A single turn carries every row of the set below to another of its rows. Some are shown first; where does it send the rows asked next?
W: [-19  -6 -18 -20  40  30 -45 -19  -2 -16  -8 -18]
Y: [ 24  20 -12  -5  21  13 -28  31  40  20  -2 -13]
S: [-15   9 -14 -40  16  36  -4 -16  18 -34  -5  -9]
A: [-17  24  26 -39  -2  60 -40  28  15  -5  11 -22]
M: [-28  26 -18  -7  14   4 -40  24  50  18   3   4]
P: [ 13  28  -3 -18   5 -10 -49  15  37  -5  11  -6]
R: [-30  30  21 -34  13  65 -40  21  36  -5  13  -3]
B: [-15  -4  14  -3   2  61  -9  30  25  14  14  -8]
U: [-24 -11  -7 -43  28  27 -55 -16   5 -17   8 -13]
C: [  6   4  -6   4  -5  -2 -47  -3  41  -5  12  -4]
Z: [ -9  -3  25  -3   7  59 -31  22  14  24  -5 -25]
D: [-34  16 -13   1  12  12 -52  14  25  18   1  20]
J: [  9  24 -38 -17  17  25 -22 -15   2  -9   5 -34]
E: [ -1  15   5 -35  -4  55 -11  14  22  18 -15 -41]
V: [-30  20 -31 -33  32  37  -3 -14  14 -13   0 -21]

J -> Y
D -> R
C -> B
And these:
A -> W
P -> Z

A single turn carries every row of the set below to another of its rows. Some are shown first; where does it send the rows asked next?
fizum: [  0 -24   9 -17 -26   7 -22 -62   7 -17  11  10   5  -7   7   9 -18 -11
   6   2  -8 -37]
Dizir: [  9 -41   0 -55 -19  13   3 -34   1 -10  20  17 -37 -37   0   3  22  11
 -11  -1  -7 -22]
fube: [ 15 -36  19 -25 -19  10  -8 -57  13   0  16  23   1 -18   5   0  -2  -7
   5   1  -3 -43]
lubo: [-16 -35  -1 -31 -32  10 -24 -48  -7 -33   2   9 -25 -21 -13  19 -20  12
  -1   3 -27 -18]
zapa: [  4 -63 -49 -41  10  -5  13 -21 -42  -4   2  -2  22 -17  -5   6  19 -21
 -10  40  11  18]
sepek: [  1 -47 -24 -49  21   2 -14 -34 -23  -6   3  33   2 -20  18  33  10   9
 -21  56   8  43]
guk: [  2 -55 -28 -53  26   1 -24 -37 -30 -48  10  16 -10 -27 -13  11 -24  22
  -6   6 -21 -42]
viz: [  0 -47 -33 -65  27 -15   1 -36 -29 -29  10  17 -13 -25  -7  14 -10  17
 -20  -1 -28 -42]
tem: [ 16 -28   7 -45 -17   4  -4 -52  12  -5  25  14  -3 -16  19  -2  10 -15
 -10  -4  10 -35]
Suge: [ 45 -60  -9 -13  14   5 -31 -18 -24 -14 -23  22 -12 -22   9  10  11   5
  32  54   0  -5]
Tudak: [  0 -57  -9 -27  19   8 -18 -39 -19   1  -9  42  10 -21   3  36  -4  18
  -6  64  -4  35]
delin: [ 38 -41 -23 -32  15 -24   6 -17 -26  12 -21  18 -18 -16  23  19  34  -6
   6  39 -11  -1]
notem: [ 23 -44 -29 -65   3 -45 -11 -25 -21 -10 -34  11  -1   3  10  31  -1  -7
 -19  31 -11   7]
vigi: [ 31 -47 -38 -37  12  -6 -24 -17 -43 -21 -16  24  -7  -3  -2  10   5  18
  10   2 -39 -32]
tuzus: [-11 -27 -15 -29  13  -8 -17 -50   3 -12 -20  56  26  -5  -9  23 -14 -17
 -14  55  -4   7]
Marip: [ 11 -24 -25 -35  25  12 -13 -36   1 -16   8  51   6 -20  16   3  22 -22
  -7  57  24  10]
nufu: [  9 -58 -11 -41  23   6  -8 -35 -17   6   1  44   6 -26  10  29  12  16
 -13  61   7  36]
Suri: [-11  -6 -34 -28  18  -6  -8 -43  -8 -16  -3  44  10  -6  16  20   8 -27
 -14  54   3  15]
sozad: [  5 -19   1 -41 -22   6  -9 -58   8 -22  22   7  -1  -6  23  10  -4 -16
 -10  -6   6 -29]
dase: [-10 -65 -47 -33   2  -9  -1 -30 -44 -14 -10  -3  34  -7 -17  16  -8 -18
  -9  43   0  19]
biv: [-10 -24 -15 -57 -26   5 -13 -39  -9 -32  16   0 -35 -22   5  15   3   2
 -17  -4 -12 -12]
Ruzi: [ 38 -55 -38 -59  14  -8 -25 -15 -38 -25 -12  25  -6  -5  -3   4  10  19
   2   0 -27 -31]
Botu: [ -1 -66 -36 -27  22 -18  19 -35 -27  -4   4 -13  18 -19  -2  18  10 -20
  -5  45  21  13]
Bap: [  7 -43 -29 -40  33  -4  10 -32 -34 -15  15  23 -22 -37  -2   9   5  19
  -3   4 -34 -47]
Ribuv: [ 15 -29  10 -41 -18  10   0 -55  14  -6  23  19   0 -15  18   3   9 -10
  -7  -3   7 -35]
Gorar: [  9 -45  -5 -35  21  10 -21 -43  12 -13  -9  64  21 -18  -9   5   1 -11
  -7  60  16   2]
rosu: [ 10 -80 -25 -20  26  -5  13 -32 -21  -2   5  -5  19 -28  -9   8  12 -13
   8  52  27   7]
Tek: [ -7 -46 -21 -35  16   2 -22 -39 -24 -11  -5  31   9 -14  11  40  -8  12
 -14  59  -2  44]
Bepu: [  1 -16  -3 -40 -23   2 -19 -57   5 -24  20   2  -1  -6  20   6  -7 -19
  -9  -4   4 -30]
mag: [  1 -22   7 -22 -25  11 -17 -63   7 -24  13  12   6  -5  13  14 -17 -10
   1   1  -4 -32]
vak: [ 29 -66 -13 -46   2 -16 -49 -27 -18 -35 -37  14   6  -2  -4  21 -22   4
   5  43   2   2]
miti: [ 37 -56 -34 -48  14 -10 -19 -16 -37 -15 -17  29  -4  -5  -6   8   8  21
   5   0 -38 -35]
luk: [  2 -86 -19 -18  20  -7   1 -38 -19 -11  -6  -3  28 -20 -21  13 -11  -9
   8  52  21   6]
zam: [ 34 -49 -42 -47  15  -3 -29 -15 -44 -32 -10  20  -8  -2   3   7   6  17
   8   1 -30 -28]
Lerem: [  3 -51  15 -30 -22  19 -10 -41   3 -10   6  25 -27 -36 -19   7   0  19
   6   7 -22 -30]
Beziv: [  8 -53 -25 -29  32  12 -13 -34 -35 -34  14  21 -18 -37  -7   5  -8  24
  12  12 -26 -46]
pil: [ 11 -33  18 -21 -20  15  -6 -60  14  -6  14  24   4 -14   8   7  -5  -4
   4   2  -3 -40]
Sifa: [ 16 -83 -30 -29  14  11   9 -21 -35   5   1  13  27 -28 -17  -4  20 -11
   4  48  12   9]
fov: [  1 -84 -28 -21   5   4  -6 -30 -35  -8 -13  12  39 -17 -30   8  -8  -7
   7  49   1   9]
bazu: [ -8 -72 -31 -26  17 -21   7 -40 -24 -13  -5 -13  27 -11 -15  25 -13 -17
  -5  47  15  14]

Lerem -> lubo
Botu -> rosu
Gorar -> tuzus
And these:
Tek -> sepek
Beziv -> guk
miti -> vigi
fube -> fizum
Ribuv -> pil
Sifa -> fov
delin -> Suge

A single turn carries every row of the set below to another of its rows. Some are shown first; where does it send the rows asked next?
rili: [ 15  18  -7  15  33  40  32  13  17 -28   7  -7  28  -6 -31   9 -16  -9
  -6   7   0 -26  26 -42  17   3]
gukip: [ -6   0   8   7  27  38  49   5  23 -18 -13  11  13  23 -36  -4  -4   8
   0  25  -4  -4  34  -7  18  -8]
Dufa: [ 11  -8  13 -25 -20   6  15  32   6 -15 -18  18  21   4  -4   7  -3  26
   0   9 -11 -24  33 -21  32  16]
rus: [ 16   5 -23  -7  32  -7  25  34  11   4   8  -7  27  19 -27  -9 -12   7
 -25  20 -37   9  37 -19 -23 -30]
Num: [ 20  16 -21 -24  10 -14  -2 -20   7 -17 -16 -36  -8  -7  19  15   3  15
  17  33 -18 -15   1 -25 -13  -7]
divo: [-22  30 -23  -9  -1   6 -10 -30  26  13 -33 -16  13   6  -5   4  -1  -4
  -4  32 -37  -5 -16 -11  20   9]
miku: [  2  29 -24  -4 -13 -11 -15 -28  17  -7 -31 -34  -2   8 -12  10   8  27
   3  51 -22 -18   2 -22   7  -1]
Tepe: [ -5  17 -20 -30  23   2   4 -22  15   2 -18 -17   6 -11  24  11  -6 -16
  12  15 -31  -3 -16 -14  -2   4]
Rere: [ -4  -4  -9 -13   4 -24  17   1  40   2   7  21 -24  13 -43  28   8  23
  19  37 -20  -6  -6 -23 -36  20]
geb: [ -1  12 -26  -1  -5  -8  -5  10  46  -4  16  16   8   3 -36  38 -20   8
   0   7 -25 -16 -22 -36 -20  38]
mukik: [ 13  -3   4 -42 -31  -3  29   0   2  -3 -24  27  -5   4 -23   9  12  11
   5 -10  -1   4  25 -13  22  -7]
gofis: [ 10  32  -2 -41 -19 -10  14 -10  -7   7 -11  28  -4 -21 -45   3  18 -16
   8  -2  -3 -20  23 -38  19   5]
Sunom: [ 21  49 -14  -6  10  25   9 -16  -1 -37  16   3   9  -2 -53   9 -19 -16
   7   2  15 -28  28 -32  -5 -10]
Pipuz: [  8  29   6 -25  -8  -2  -1  21  -5  -4  -7  19  23 -21 -26   2   3  -1
   3  17 -12 -46  30 -45  30  29]
zofol: [ -2 -10 -18   9  -3 -13  19  13  55   4   2   8  -4   9 -39  36   0  28
  -1  25 -26  -6 -14 -38 -12  27]
berot: [  0  30   1 -12   3  25  24 -24   5 -27  -5  18  -6  29 -60  -4  -4   1
  15  21  12  -6  36   2  -5 -21]
fafo: [  0  20 -24 -19  23  -8  18  13   6  13   3   9  19  28 -44 -16 -11  -5
 -20  18 -35  18  34  -3 -30 -35]
bim: [ 24  31 -34   2  19 -10   2  29   5  -1  13 -16  35  13 -42  -5 -18   6
 -31  21 -31  -9  36 -35 -22 -24]
Bagov: [ -4  18 -16 -24   2 -19  -6  -2  32  -6  22  27 -11   6 -37  29 -12   5
  23  18 -20 -16 -14 -22 -44  30]
Talu: [  7  45 -34 -11   9 -10  -6   9   1   7  12   3  27  20 -58 -13 -16  -8
 -25  18 -31   1  33 -18 -27 -28]

mukik -> gofis
Rere -> Bagov
Talu -> bim
And these:
miku -> Num
rili -> gukip

